[[151 131 128 128 133 125 130 120 124 121 134 139 137 128 127 127]
 [101 128 123 133 120 126 133 123 126 119 122 123 123 130 133 127]
 [115 133 115 120 132 129 126 122 117 141 130 127 117 128 129 133]
 [125 132 135 127 128 119 125 122 129 122 134 121 115 126 131 125]
 [135 132 127 127 133 127 125 121 129 129 116 124 112 129 121 123]
 [135 136 125 122 138 130 137 115 127 130 121 125 136 129 127 122]
 [118 131 124 132 119 127 123 124 121 132 139 131 137 130 139 127]
 [148 126 118 134 126 127 120 140 139 129 133 129 107 127 129 116]
 [106 131 120 126 122 134 127 128 131 135 136 135 135 131 122 126]
 [139 128 123 131 125 124 125 120 121 124 118 116 118 133 133 124]] -> 151

[[117 144 122 123 144 116 138 118 108 120 119 106]
 [113 137 133 145 142 121 116 121 107 112 132 111]
 [132 129 131 124 145 109 102 104 106 114 120  98]
 [155 118 119 130 128 147 145 157 146 153 115 150]
 [101 148 142 142 138 117 105 117 141 107 134 124]
 [123 156 136 117 115 140 144 150 151 143 152 149]
 [146 116 113 132 119 119 119 130 133 143 106 110]] -> 117

[[123 135 131 123 128 126 122 128 120 135 130 123]
 [129 125 134 122 118 101 137 131 129 122 124 131]
 [138 125 127 136 133 112 136 125 122 123 127 114]
 [132 121 131 127 134 112 136 128 133 104 131 139]
 [127 126 129 123 121 123 128 132 128 129 130 135]
 [133 130 128 146 140 147 131 125 130 141 135 116]
 [132 123 126 129 118 116 137 129 125 143 131 124]] -> 123

[[106 114 149 143 133 108 133 118  99 157 141 144  99]
 [153 100 106 151 105 149 129 127 138 137 110 143 125]
 [155 117 120 148 131 126 116 138 131 113 148 151 126]
 [115 123 153 116 129 157 158 150 136 107 104 157 116]
 [100 108 151 110 109 117 112 139 103 149 111 132 115]
 [139 134 101 155 122 105 118 106 126  99 141 132 136]
 [110 147 113 150 116 137 152 101 124 110 122 122 122]] -> 106

[[118 122 126 135 136 122 131 124 131 120 129]
 [125 121 134 142 141 126 130 116 130 130 132]
 [139 137 122 103 117 127 119 121 132 129 127]
 [121 131 134 152 136 115 136 141 108 133 133]
 [139 147 127 116 116 118 131 130 124 134 131]] -> 118

[[121 137 132 147 139 121 108 134 135 126]
 [128 123 130 122 128 133 140 130 129 127]
 [121 141 142 140 119 133 117 118 120 131]
 [127 136 128 144 135 124 105 126 144 120]
 [128 126 130 134 137 129 121 134 145 123]
 [119 145 139 141 124 122 122 117 124 132]] -> 121

[[132 118 141 126 125 128 120 126 134]
 [112 136 126 126 127 133 141 138 111]
 [131 128 127 129 129 127 127 126 130]
 [131 126 129 129 129 127 126 126 131]
 [145 115 134 129 129 123 110 118 146]
 [137 122 130 129 129 125 120 123 137]
 [127 134 122 130 130 127 133 128 125]
 [122 131 127 128 128 130 133 132 123]
 [130 125 132 127 127 128 125 127 130]
 [148 121 127 132 131 121 115 115 146]
 [121 142 115 130 131 129 143 131 117]
 [134 138 101 136 142 123 132 122 130]] -> 132
---
[119 152 113 130  98 112] ==> 113
[104 142 131 135 139 151] ==> 131
[105 113 135 142 154 150] ==> 135
[103 131 100 111 130 142] ==> 100
[112 152 123 141 128 125] ==> 123
[138 113 138  99 149 141] ==> 138
---
150  123  151  156 out 150, 156

119  125  157  115  121
117  124  148  119  143
out 119, 143

149  104  141  105
137  127  108  145
144  138  114  142
out 149, 142

122  120  128  128  125  118  138
158  130  143  128  155  107  106
140  132  137  119  139  124  120
out 122, 120

146  137  122  122  123  117  108
126  113  120  150  140  120  139
out 146, 139

156  151  118  126  156 out 156, 156

134  136  127  132  101 out 134, 101

135  133  151  111  124  150 out 135, 150

136  155  136  131  149  147 out 136, 147
---
[[139 129 110 127 104]
 [134 140 144 113 132]
 [114 116 128 138 132]] ==> 132

[[143 120 141 125 130 110]
 [139 139 116 152 129 132]] ==> 110

[[157 107 139 136 136 119 156]
 [150 157 113 114 102 151 114]] ==> 156

[[129 124 119 143 126]
 [131 134 112 151 137]] ==> 126

[[114 138 158 134 102]
 [111 126 155 143 100]] ==> 102

[[126 149 131 127 145]
 [102 126 108 144 134]
 [134 131 149 149 115]] ==> 134
---
[134 155 130 144 141 151] value 144

[[151 156 128 119 137]
 [130 112 145 103 101]] value 119

[149 150 140 136] value 136

[[131 130 122 126 134]
 [135 125 119 127 119]
 [126 124 107 131 118]] value 126

[[108 139 150 139 141 119 115]
 [158 112 105 105 143 123 141]] value 139

[102 133 147 131 141 120 126] value 131

[[122 136 129 122]
 [130 137 134 121]
 [107 110 115 127]] value 122

[146 100 117 132] value 132

[[128 128 129 129 130 128 128]
 [130 133 121 116 107 137 128]] value 129
---
[[123 151 135  99 102 140 105]
 [154 102 135 146 143 137 102]
 [108 135 110 107 121 143 140]] result: 123

[[113 153 125 130 118 144 137]
 [149 141 113 108 112 147 127]
 [123 139 140 126 149 107 146]] result: 113

[[120 135 136 125 148 120 126]
 [144 140 122 104 128 149 113]
 [134 138 130 128 143 124 129]] result: 120

[[147 152 144 142]
 [142 125 125 113]
 [143 123 102 155]] result: 147

[[139 125 135 145 129 125]
 [140 126 147 143 132 122]
 [140 122 157 150 142 131]] result: 139

[[127 131 123 136 135 129 145]
 [112 109 141 130 141 142 109]
 [ 98 133 114 114 101 124 129]] result: 127

[[102 127 113 144 154]
 [122 124 149 120 118]
 [125 122 135 129 125]] result: 102
---
[[133 141 115 128 117 143 134]
 [129 119 134 139 124 150 150]
 [151 121 112 115 149 119 145]] Out: 139, 151

[113 132 150 115 104 111 113] Out: 115, 150

[108 135 133 133 152] Out: 133, 152

[144 129 118 105 125] Out: 118, 144

[[148 134 112 143 126]
 [136 127 138 154 135]
 [123 126 130 149 120]] Out: 138, 154

[[129 130 131 126 144 132 131]
 [120 115 111 120 105 115 130]
 [121 125 128 132 124 130 120]] Out: 120, 144

[146 151 141 129 132 132 145] Out: 129, 151

[122 118 156 114 131 135 148] Out: 114, 156

[117 146 143 150 113] Out: 143, 150
---
[103 125 128 129 157 100 133]: 157, 100
[118 131 107 132 103 130 123]: 132, 103
[156 120 135 131 142]: 156, 120
[128 142 107 135]: 142, 107
[131 133 125 153 146]: 153, 125
[147 142 141 102]: 147, 102
---
[142 124 147 108 149 139] 149, 108

[[126 134 130 131 114 105]
 [127 123 124 135 128 129]
 [121 129 134 122 128 136]] 136, 105

[142 108 137 100 104] 142, 100

[118 151 117 119] 151, 117

[134 122 106 126] 134, 106

[130 154 107 123 141 136 111] 154, 107
---
[157, 127, 137, 109, 134, 119]	109
[142, 153, 136, 147, 127, 123]	147
[138, 104, 98, 141, 121, 129]	141
[98, 111, 119, 106, 129, 142]	106
[146, 125, 126, 129, 105, 145]	129
[139, 158, 122, 103, 104, 110]	103
---
[[156 124 111 139 122 107]
 [125 121 155 128 149 102]
 [133 120 125 153 126 127]] ans = 125

[[100 125 128 133 126]
 [123 130 131 136 131]] ans = 131

[122 157 150 156] ans = 150

[117  99 133 146 141 131 104] ans = 133

[133 133 123 137 105 111] ans = 123

[[131 128 139 123 122]
 [137 124 134 132 114]
 [154 148 147 117 104]] ans = 147

[138 122 147 101 130 151 126] ans = 147

[[137 113 135 152 142 112]
 [151 108 121 134 148 110]
 [123 130 136 123 143 138]] ans = 136
---
[158 135 105 123 142] -> 158, 142

[[138 142 127 117 142 133 125]
 [143 142 136 118 134 139 129]
 [128 119 150 114 124 127 145]] -> 138, 145

[[128  98 129 128 135 134 131]
 [128 129 129 127 144 128 129]
 [128 130 127 130 124 129 126]] -> 128, 126

[122 125 156 154 121 125 127] -> 122, 127

[157 121 156 142] -> 157, 142

[139 105 126 133 117 109 109] -> 139, 109
---
[144 143 141 140 157 153] >> 153, 144

[138 119 136  99 133 118] >> 118, 138

[[123 121 139 140 134]
 [113 143 144 141 117]
 [144 133 132 151 131]] >> 134, 144

[[108 115 115 117]
 [151 144 104 137]] >> 117, 151

[[156 117 138 139]
 [123 119 126 110]] >> 139, 123

[[156 113 112 141 141]
 [141 128 104 140 147]] >> 141, 141

[141  99 133 131 141 143] >> 143, 141

[130 126 128 115 152 127 124] >> 124, 130

[123 103 143 137 116 128] >> 128, 123
